Each path below is one point turned by a fixed rotation once a step. After each direction that follows a path, write how fast that rotation turns it, in degrees a step (0 if it stays still).
Each turn is a multiple of 5 degrees from 10 to 175, or 0.
Each row of a path follows its step; steps can be skipped.
Path 1:
step 0: [ -0.4 -26.7  -9.1 -11.7  17.0 -12.6   0.2 -11.8 -42.8  -9.0   6.8  19.1
  42.4  39.6  26.0  26.5 -14.6  13.9 -17.5 -25.7  -1.9  30.6 -11.2 -24.5
 -14.5 -22.5  18.1   4.4 -31.0   8.5   3.2   5.7   7.0  53.1   2.6  24.6
  10.8  -2.7  -5.1  19.3 -35.1  21.9  38.8]
step 3: [-10.7   9.2 -27.7 -11.2   5.5   9.8  14.3 -16.6  -1.2 -15.4 -16.7   8.7
   5.7   4.8  41.1  43.5  33.5   1.0   0.2 -13.1  -0.7  20.3 -14.0  16.0
  -3.8  20.5  45.4 -17.4  -4.3  -8.1 -23.5   8.8  22.5  13.4  21.7  53.2
 -37.7  -7.8 -18.1  -5.4 -36.1   9.6  54.0]
step 4: [ 34.1  -8.7   5.1 -26.4 -39.5   7.1  26.5 -12.6 -10.5   7.9   8.9  -9.7
   9.8  12.3  29.0  -8.0   0.5 -17.6   8.0 -43.7  20.3  -9.4  19.3  49.4
   8.5  25.5  32.0   0.9  25.5  20.5  -4.1   2.9  -6.1  18.1  24.3  13.7
 -33.8 -30.8 -16.3  36.6 -17.8  -0.8  30.6]
step 5: [ -5.5   3.2 -24.2 -30.9 -43.2  43.0 -16.8 -20.4   7.4 -12.0  -6.0  39.5
   8.4 -24.5 -13.7  20.4   4.3   3.6  -0.1 -52.5  38.5  10.8  47.9  19.5
 -17.2 -10.4  13.9   9.6 -16.6  13.6 -10.7  -9.1 -11.3  39.5  26.9  -1.7
   4.3 -16.6  -5.1  14.6 -13.9  -3.1  17.4]
step 6: [-15.9 -18.2 -39.1  -5.5 -21.1  13.5  -2.0 -41.8  -5.0  -0.8 -22.1  28.8
   4.8  24.9  36.4   9.4  -5.8  10.9   7.5  -5.0  12.5  -9.3  14.8   2.5
 -16.6  -6.3  35.6  39.4 -17.2  16.0   0.9  22.3  31.1  19.4  21.8  41.1
  18.1   8.0 -17.0  22.5 -36.6  40.5  -8.1]
step 7: [ 47.6 -23.0 -17.2  -9.4 -23.1  -5.1  34.9  10.4 -16.3   5.7  -5.8  17.3
  31.1  18.5   5.0   6.4  -0.6  28.8  -4.6 -57.7  11.0  21.4 -17.0  26.4
   5.0   8.6  20.5  25.1  -2.5   5.1  -5.0  41.3  28.2  20.5   2.1  -2.3
  10.7 -12.7  22.1  35.3  -6.0  40.5 -15.5]
step 8: [ 33.5  35.2 -37.5  -9.2 -34.0  19.0   4.7  -9.7   5.6  -2.9  15.9  13.0
  -1.2  -5.9 -29.0  34.8  33.7  24.4   7.0 -40.1  -4.3 -16.8 -16.9  -2.6
  -9.1 -34.8  12.0  -6.3  -5.7  22.8  -3.8   6.0  14.4  25.7  40.1 -12.9
 -20.8   9.9  11.7   8.6   1.5  59.5   5.9]
step 9: [  8.3  27.3 -23.2  11.7 -23.2 -30.9  -4.2   3.5  19.6 -21.1   2.7  19.5
  -5.3  60.7  25.0  39.8   6.2  -4.0 -16.4 -13.8  13.3  11.6 -26.8   2.6
 -15.1  -6.0   5.0  -6.1  -8.9  39.9 -22.7  12.7  10.7  28.7  29.1  44.6
 -11.0  16.3 -38.0  12.5   1.3  26.6  21.9]
step 10: [ 33.1  -3.1 -36.8  35.2 -25.0  -5.9  23.3  16.5 -20.8 -11.9  26.5  10.3
  28.1   1.8  25.5 -13.7   9.1 -11.7 -19.4 -44.4  14.9  12.0 -21.0  26.9
  20.0 -17.3  20.1 -12.4  -3.4  -2.1 -43.3  -0.6  29.9  14.2  23.5  20.5
  -7.0 -25.9 -37.8  15.7   3.6  -4.9  32.2]
step 11: [ 14.0  44.3 -16.9  -3.5 -41.1 -12.6  10.3 -17.4 -20.7 -12.0  20.1   4.8
   0.1  -3.2 -13.5   1.8   9.0 -32.9   2.3 -20.0  19.3 -20.8  25.1  12.7
 -19.9 -18.3  30.4   9.3  -3.2   7.2 -64.5 -42.9  -0.9  45.2   9.7  -3.7
  -3.8 -28.8   3.7  26.6 -22.8  17.5  -5.5]
Directions:
[ -0.1  26.6   2.6  -5.6  -6.2   5.6 -10.8   7.1  -9.4  -2.3  -3.0  11.7
  -8.8  -8.6 -11.3   7.0 -10.4  -3.1   2.3  -3.1  -9.0  -7.4   5.8   4.7
  -1.4  -3.9  -1.8  -1.8  -2.5  -2.9   3.9   5.6   0.3   3.1  -5.9  -6.6
  -4.6   8.5  -8.3   4.9  -4.7  -2.5  -5.0]
115
[  7.4  -6.0  10.5   4.0  -9.0  -6.4   4.3  13.0   7.8   1.1 -10.8  -4.4
 -13.1   1.0  12.9  -0.2 -16.6   2.6   4.5  -0.7   3.4  -6.1  -2.7   6.6
  -0.6   0.8   0.9   4.7   8.0   3.5   2.9  13.6   0.7  -2.3  -9.1  10.3
  -2.7  -6.8  -8.9   4.6  13.2   1.4  -1.9]
130
[  3.8   3.5  -1.2   4.0   7.0  -0.9  -5.1  -9.4   1.4   2.9  -1.2   4.0
   0.6  -0.4   3.3  -0.5  -8.8  11.3 -19.1  -6.7   3.3   3.4   2.3   3.3
  -1.7  -5.5 -14.0   3.7  13.8   4.6  14.4 -16.0  -9.4  -1.4   1.5   2.6
 -14.1   3.4  -2.0   6.5   2.4   5.2   9.1]
85
[  5.9  -6.6  -0.6   6.4   7.9   6.7  -1.6   2.1  -2.1   8.3   2.1  -0.3
  -0.5   4.6  11.4  -3.0  -3.8  11.7   4.0  -3.1   4.8  -2.6  18.7  -4.8
  -4.0  -5.9   0.5  11.0 -10.1  -1.4   7.0   3.7   0.6  16.6 -13.7  -9.5
   3.8   7.6   7.4  -6.1  -7.7   5.8  -9.2]
55
[ -4.1  -8.8  -1.1  -2.6  -9.7   5.6  -1.6   2.4  -2.7  -1.9  -8.7   4.9
   8.8   4.3  -9.5  -5.4  -4.5  15.9  11.4   1.0  -4.3   3.4  -8.5  -7.4
  -7.3  -3.9  -4.5  -4.9  -5.1   9.4  15.4   3.4  -2.1 -10.1   4.5  -3.9
  12.2  -0.2   3.3  16.8  -2.3   9.7  -2.9]
45
Path 2:
step 0: [ 39.3 -24.7 -14.5 -16.7 -25.6 -13.2 -14.0  33.9 -14.4 -18.9 -13.2   0.0
  12.7 -12.7 -17.3  25.3  -9.2 -47.4 -20.7 -54.0  32.1 -24.3 -41.7  28.1
  15.4  13.5  39.2  10.1 -13.0 -13.4  23.6  14.2 -31.5 -40.9   5.0 -44.0
  22.4 -13.7   1.9  15.1  30.6  -4.4 -24.5]
step 2: [  3.7  33.8  20.3 -21.1  -2.6   7.3  12.8  13.4 -34.0 -40.9 -52.2  -3.9
  25.2  -5.1   1.9  40.8  31.0 -14.9  22.9 -36.1 -37.5  19.1  -7.2  12.0
 -11.8  40.8   5.2   2.6 -15.7  -6.8   1.8 -33.4  13.6 -18.3   4.3 -15.6
 -45.7   6.0 -21.3   9.5  -3.4 -25.9 -65.8]
step 3: [ 26.4  23.6  44.5 -26.7  30.6  18.2  30.6   4.4  -7.6 -18.7 -43.6  29.0
  34.7   9.3 -43.6   8.1 -18.2 -31.8  12.0 -31.4  10.6   0.8 -22.5 -26.5
  -1.5 -16.2  30.3   5.7 -29.7   0.6  21.1 -13.7 -12.9  -7.5  40.7 -12.8
 -22.4 -28.7  -6.6 -16.1  35.4  11.9 -51.8]
step 4: [  4.0 -17.6  12.9  -2.1  10.5   7.3  16.2 -10.3 -37.7  -3.8 -44.6  28.9
  20.4  18.1 -13.3 -12.3 -21.4  -4.6 -12.0 -60.7   3.5  16.9   8.3   3.9
 -35.2 -45.9  25.2  27.2  32.6  16.4   1.2  -3.6 -30.4 -52.5  21.2 -54.8
   8.9  -3.8  22.7  15.2   0.9   8.1 -40.9]
step 6: [ 35.4  23.9  31.1  -9.6 -33.2   3.2   5.1  52.1 -22.7 -45.0 -14.3  11.8
  10.5 -19.1  -6.7  21.2  -1.5   9.5   1.2 -12.4 -28.1 -12.5 -36.6  22.2
  12.4   5.3  31.8  -4.2   8.2 -44.8  -8.3   1.2 -36.9 -41.1  58.8  13.7
  16.8  27.6  -6.4  22.0  23.2  10.5 -28.6]
step 7: [ 32.9  10.9  -1.6 -20.7 -37.4  -5.4  -6.6 -11.6 -10.8  27.3 -19.8 -18.5
  18.0 -18.2 -24.6  16.0 -20.2 -15.9   3.1 -48.2 -29.7  34.6 -19.6 -23.9
  -0.7 -27.2   8.7  20.8 -22.5 -57.8   6.1 -38.1 -70.7 -20.5  25.2  -9.2
  -2.9  13.9 -26.4   7.1   7.9   0.5 -29.5]
step 8: [ 10.4   7.9  37.3  -5.5 -32.6 -12.7   1.8 -21.9 -23.2  11.0 -29.6   4.1
  13.5  13.0 -14.0 -15.3  58.1 -24.4  12.1 -55.9  -0.7   3.8  -8.4 -14.5
 -14.0 -25.9 -18.4  33.1  20.8 -30.3 -24.6 -23.8  -6.2 -26.7  -8.1  12.1
  -6.1  -2.6 -21.3  10.3  16.3 -24.6 -76.7]
step 9: [ 14.6  -8.0  33.6 -19.5 -23.9  12.1  13.8  13.4 -56.1   4.8 -24.5  33.0
  59.0 -43.1 -19.8 -30.9  17.4  22.0  -9.3 -21.8  34.3 -16.7  -9.6  -5.1
  -4.3   2.1   7.7 -10.5   7.9  -9.8   1.7 -22.9   1.1  -0.4  10.5   7.0
 -49.3  -0.1  13.2  14.1  32.5  16.4 -62.1]
step 10: [ 18.6 -22.2  22.1 -41.2   8.7   8.0  37.4  -2.6 -29.6  -3.6 -16.3   1.9
  42.2  -2.5 -34.2 -25.5   6.9  36.3  -7.8  -8.6 -28.0   6.5   3.5  14.1
 -22.1 -11.2  37.0   7.1  54.8 -27.3  24.4 -35.4 -35.8   6.2  50.1   0.6
  18.0 -14.6   2.5   1.5 -22.5  39.4 -36.5]
step 11: [ 26.7  -8.7  -6.3  -1.9  -3.1  -8.9  25.6  -8.0 -14.6 -27.7  -6.2 -19.1
  56.4  -5.0 -18.0  29.3  13.6  -3.3   7.6 -35.5 -23.4   3.1 -14.6  21.4
 -41.6 -18.9  10.2  42.3  39.9 -30.8 -36.2 -25.9 -42.8 -32.9  -8.3  24.2
 -11.6 -41.0   5.6  48.1   0.7  27.5   5.7]
Directions:
[ 16.6  16.5  -3.2  -8.3   4.2  -0.1   5.0   4.7  -3.4  -5.4  -0.8   1.7
   3.1   1.6   7.0   3.4  -3.5   2.5 -10.6  13.6 -16.0  13.8  -6.5   3.6
  -9.7   9.4   3.5  -2.2   3.9  -5.3  -0.9  -8.1   3.5   4.7   4.9   8.1
  -5.3   0.3  -6.8   0.3  -7.0  -2.8   9.8]
85
[-10.0  -4.1 -11.1  -3.9  -1.5  -1.0  -7.5 -12.6   9.3   2.2  -3.7  -7.6
   2.4   9.0   6.3  -9.0   3.4  -7.1   2.4   3.5  -9.8  10.3   3.4 -13.2
 -14.1  -0.3   7.1   6.1   8.2  -0.2   2.0  -3.5 -11.9   2.4  -0.4  -9.7
   3.9   9.3   7.0  11.7  -8.6   1.2  -2.1]
115
[  9.4   2.7   7.6 -10.6 -16.6   0.5 -14.8   2.6  13.7   9.3   1.0   7.0
  -4.5  -1.0   3.8   6.5   0.3  -4.6   8.6   1.5  -2.4   0.9   9.1  -3.4
  -4.2   5.4  -0.8   4.6 -13.0 -10.9  -3.1  -5.7   8.8  -4.4  -8.1   0.6
  -3.1   3.7   4.0 -12.7  -5.1  -0.6 -11.4]
60
[ -1.6   2.6   1.3   3.3   2.7   3.9  -1.3   0.6   1.1   4.6   1.4  13.3
   9.4  12.5  -7.1   9.1  -9.6   4.5  11.6   1.3  -2.5  -7.5   2.1   6.4
 -12.9  -4.6   8.4  -0.8   6.9  14.5  -7.9   3.0  -0.3  -8.7   3.0   5.4
  -1.4  -3.7  10.5  -5.0 -10.6  16.9   7.5]
55
[ -2.9   9.2  -6.8   8.8  -4.4   2.7   0.3   2.8  13.1  -4.0  -4.2   1.1
   3.6   6.0   6.4  -5.9   4.2   0.8  -8.9   2.6   7.3 -12.5 -19.3  -0.7
  -6.2   5.5  11.8   5.3  -9.9  -6.0  -2.1   7.3   4.3   8.1   7.2   3.9
  -6.3  -1.0  12.2   0.7  13.2   5.3  -6.8]
120
